Each named move below is a turn or a mirror, shown by a few rows before and after it. Which moves, in which order, take the first row of each later pair to the second? The first pair is answered.
k_228:
[  9  -1   7  11 -15   2  -3   0  -1  -1   1   2   5  18] => [17  2 -4 12 -6  0 -6 -5 14  8  2  4  3  5]
[  6  12 -14  -3   8 -11  -1  -9   7  -3   5  -3   4 -19] => [ -8   8   4  -5  -9  -7   2   0 -20 -19   3  -6   6   4]
[  3   7 -10   5  -3  -3 -12  -8   5   6   1   4 -12  -9] => [ -6   4   2   3 -14  -1 -10  -2 -12  -4   0   2 -11   6]
[ 8  2 -9 13 -7  4 -5  1  2 -2 -3 -2 -8 11] => [  9   2 -10  13  -7   3  -5   0   3  -1  -3  -1  -8  10]
k_888:
[ -2   9  -8  -2  15   0  -4   4   6  -8   1 -17 -11  -2] => [ -8   3  12 -10  -5   4  -6   3 -12 -11   3 -11  -8 -10]
[ 2  0  9 -8  5  0 11  3  6  2  0 -5 -1 -4] => [ 2  1 10 -8  5  0 11  2  6  2  0 -5 -2 -4]
[  2  15  -3   7  10   0   9   1  -7  -4   1  -7 -11  -4] => [ -1  12   7   3   0   2   7   0 -16  -5   2  -4  -9  -8]
[ 11  -6  -9  -1   8  -2  -1  -9  16  10   1   5   5 -14] => [  7 -11   6  -8  -8   1  -3  -9   3   7   2   9   7 -20]
k_537:
[-15   6  -9  -4   8  -7   4  13   3 -21  10  -2   1  15] => [-15   8  -8  -7  15  -5   9  11   9 -16  11  -5   2   6]
[ 8  4 -4  6  6 -5  6 -9  7  9 -4 -1 -7  9] => [ 8  3 -4  8  2 -5  4 -8  3  6 -5  1 -8 14]
[  5  -5   8  -3   4   0 -11   1   1  -4   8  -5  11  -3] => [  5  -6   7  -2   2   0 -12   2   0  -6   8  -4  11  -1]
k_398:
[ 16 -12   0   5   0   3  -2 -15  12   6   1  10  -1  -3] => [ 15 -10  -4   4   2  -2  -7 -10  14   3   4  11   0 -10]
[  2   2  -4  14  10 -10  -3   2   3   0  -7  -2 -15  -1] => [  4  -3   1  14   7  -5   4   1   3   2 -11   2 -10  11]
[  5   0   1  -3   0   8   6 -13   7   5  -3   2  -1  -2] => [ 4 -2 -4 -5  1 -1  2 -3 14 -2  1  8  7 -3]

Each pair is two moves apart.
[ -4  -5   1  -3   9  -5  -7  -3  12   1  11   6  -1 -13] => [-8 -2 -4  2 15 -6 -3  4 10 -7 10 -1 -2  8]	k_228 then k_888
[-6  1 19 -3 -2  7  3  1 -6  4 -3  6  2  2] => [ -5   3   8  -6   5  -5  -4   8   5   0   3  10   6 -12]	k_398 then k_228
[ 5 -2 -3  0  9  0  9 -5 15  7 -3  1  6  2] => [ -9   5  -3  -3   5 -10  -3   7   2  -8   6  -5   3 -10]	k_228 then k_398
[  7  -7   2  -7 -17  -2  -5   7  -6 -13  -1  10  -3  15] => [  6   7 -15  -2   0  -8 -13   6   1 -10   4  -5 -17  -5]	k_398 then k_888
[-7 -5  1  3  1 -9  4  7 -8  3  2 -7  5 -3] => [ -5  -6   1   2   1 -10   3   4  -5   6   2  -5   5 -10]	k_228 then k_888
[ -7  11  10  -5  22  -6   1  -2  11   3  12 -11 -15 -21] => [ 1 -7 23 -1  2  7 14 -5  2  1 -3  5 -4 31]	k_398 then k_537
[ -9   4   9  -6   1  -7  -2   4  -7  -3   2  -4  -6 -26] => [  8  -5   7  -4   8   4  12 -10  12  15  -7   5   0 -13]	k_398 then k_228
[  2  -2   9   2 -11  -4   2  -6   8   4  -8   5   0  -4] => [ 4 -1  1  7 -8 -6  0 -4 10  2 -9  6 -2  5]	k_888 then k_537
[ -2  -2   6   5   0   4 -15  10 -23  -7   2  10  -3   8] => [  5   4 -11  11  18   0 -13   9  -6  -3   1   5  -5  12]	k_888 then k_228
[ -2  -9   7  -5 -22   0   0   8  -4  -4   0   6  -4  -1] => [-1 -3 -8  3 -6 -3  5 13  4 -8 -2 -2 -6 19]	k_888 then k_228
[  4   4 -10   3   1  -5 -10  -2   2  -1   6  -2  -5 -15] => [ 6 -3 -9  1 -1 -9 -7  5  8 -6  6  8  8 -2]	k_398 then k_398
[  2   0  -5   4  -8  -2 -11   1  -5  -3  -3   4  -2   9] => [ -7   1  10  -4  -2   3   2   3 -10  -3  -2  -4   3   6]	k_537 then k_228
[ -6  23  -9   1   9   5  17   9  -5  -3  -8 -31  -5   8] => [ -3  20 -14   7  -4   3   7   9 -13 -10  -9 -24  -9  21]	k_228 then k_537
[ -3   4 -11  10   6 -11 -20  10  -4 -13  -2  -5  -2  10] => [  4   7 -11  15  12   2 -15  -7  -1   4  -7 -12 -13   5]	k_398 then k_228
[  7   2  -1  -2  -2   1  -6 -12   4  15   2   3  -4 -25] => [ 14  -9  -1   1   0   5   6 -10  13  15  -6  13   7   6]	k_398 then k_888
[  9   1   9 -11   2  14  14  -7   2   4  -2   3 -11  -2] => [  9  -4   0 -11  -4  -2   4  10   6 -14   3  17   1   5]	k_398 then k_537
[ -3   8   3   5 -15  -6 -14  -2 -15  -8  -3   2 -13  12] => [ -6  13  13  -8   5  -1   2  -8  -1  10   1  -7  -6 -22]	k_537 then k_888
[ -3   2  -2   2 -13  -4  -6   2  -4   2   1   6   3  -2] => [  1   3  -1   4 -11   2  -3  -5  -3   9  -2   3   0  -1]	k_228 then k_398
[  5   1   4  -6 -16  -1 -14  -7  -7   3   2  10  -3 -20] => [  7  -3  12 -11  -7   7   2 -12   3  13  -1  11   5 -16]	k_398 then k_537
[ -1  -9  17  -6 -12   9   5  -4  -6   7  -2   4   6  -6] => [  8  -3  -2  -1   6   5   4  -9  14  15  -2   2   4 -11]	k_228 then k_888
[ -1  -3  -2   5  -8   0 -18   8  -2 -12   2   4   1  -3] => [-11  -2  11  -1  -4   4  -7  10  -7 -11   2  -4   5  -6]	k_537 then k_228
[  3 -12   8   6  -5   6   9   0  -2   1 -14  11   9  23] => [ -3   0  -3  -1  18  -8   5   7  16   4  -1   2  12 -21]	k_537 then k_398
[  3   0 -12  -1  12  -5   7  11  13  -7   4  -5   8   3] => [ -5  -4   4  -5  -4  -2   7  14  -6 -15   4  -4   9   9]	k_228 then k_888
[  2  -5   5  -2 -15   2  -4  -6  -5   1  -3   8   1  -3] => [  2  -3   0  -3 -11  -4  -8  -2   0  -1   0   9   2 -11]	k_398 then k_228
[ -2 -11  -5  -3 -11  -6   2   9  -7  -9   1  10  -1  13] => [  0  -4 -12  -5  14  -6  12   6  14   2   2   1   1   0]	k_888 then k_537
[ 2  0 -6  4  1 -8 10  7  2 -2  4 -1  3  1] => [ 0  1  1  4 -5 -2 10 -1 -8  2  3 -6 -5 -5]	k_398 then k_888
[  9   7  15  -7 -14   9  -9  -1   3  -7 -10  12  -5   2] => [ 10   8  16 -12  -3   7  -2   1  15  -2  -8  11   3  -8]	k_537 then k_398
[-7 10 -7 -1  5 -8 -5  8 -1 -4  6 -9 -5 -9] => [ -5  10 -10   1   2  -9  -8   8  -2  -5   5  -7  -7  -6]	k_537 then k_228
[  4   0   2  -5  -1  -7 -12   2  12   0   6   2   2 -26] => [  9  -7  16   1 -14  13  -2 -13  -2   9  -7   1  -5   3]	k_398 then k_537
[-12   1 -10   2  -5 -12  -4  15  -3  -9   1 -10  -6  -3] => [-15   2  -7  -1  -1 -11   1  16  -2  -8   2 -13  -4  -7]	k_537 then k_228
[  5   3 -18   7  -1  -8 -12   3   1  -9   0   0  -7  13] => [  5   9 -12   4  13   1   0  -8   7   8  -1 -11 -12  -3]	k_398 then k_537
[ -2  -8  16  -1 -11   7  10   8  -7  -6   6  10   1   5] => [-1  6 -9  4 11 -6  2 14  9 -8 12  0 -6 -9]	k_398 then k_888
[ -1   8 -12   2  10   0  -1   1   5   4   2  -8  -6  -2] => [ -4   3  -3   1 -11   2  -8   2 -13  -4   1  -1  -7   5]	k_537 then k_888
[12 -2 -4  0  4 -9  5 -4 13  3 -1  7  6 -5] => [  8  -7   7  -3 -11  -6   2  -3   1   0   0  12   6  -7]	k_888 then k_537
[-2  6  6 -9 13 -1 10 13  3 -9  0 -3 11 10] => [ -6  16   1  -5  11  -1  -1   8  -7  -8   3 -14  -7  -7]	k_537 then k_398
[ 11  -3  -4   4  -9   1  -6  -5  12   8  -1  18  -1 -11] => [  9   1 -14  12   3  -2  -1   2  15   0  -4   9  -3  14]	k_228 then k_888
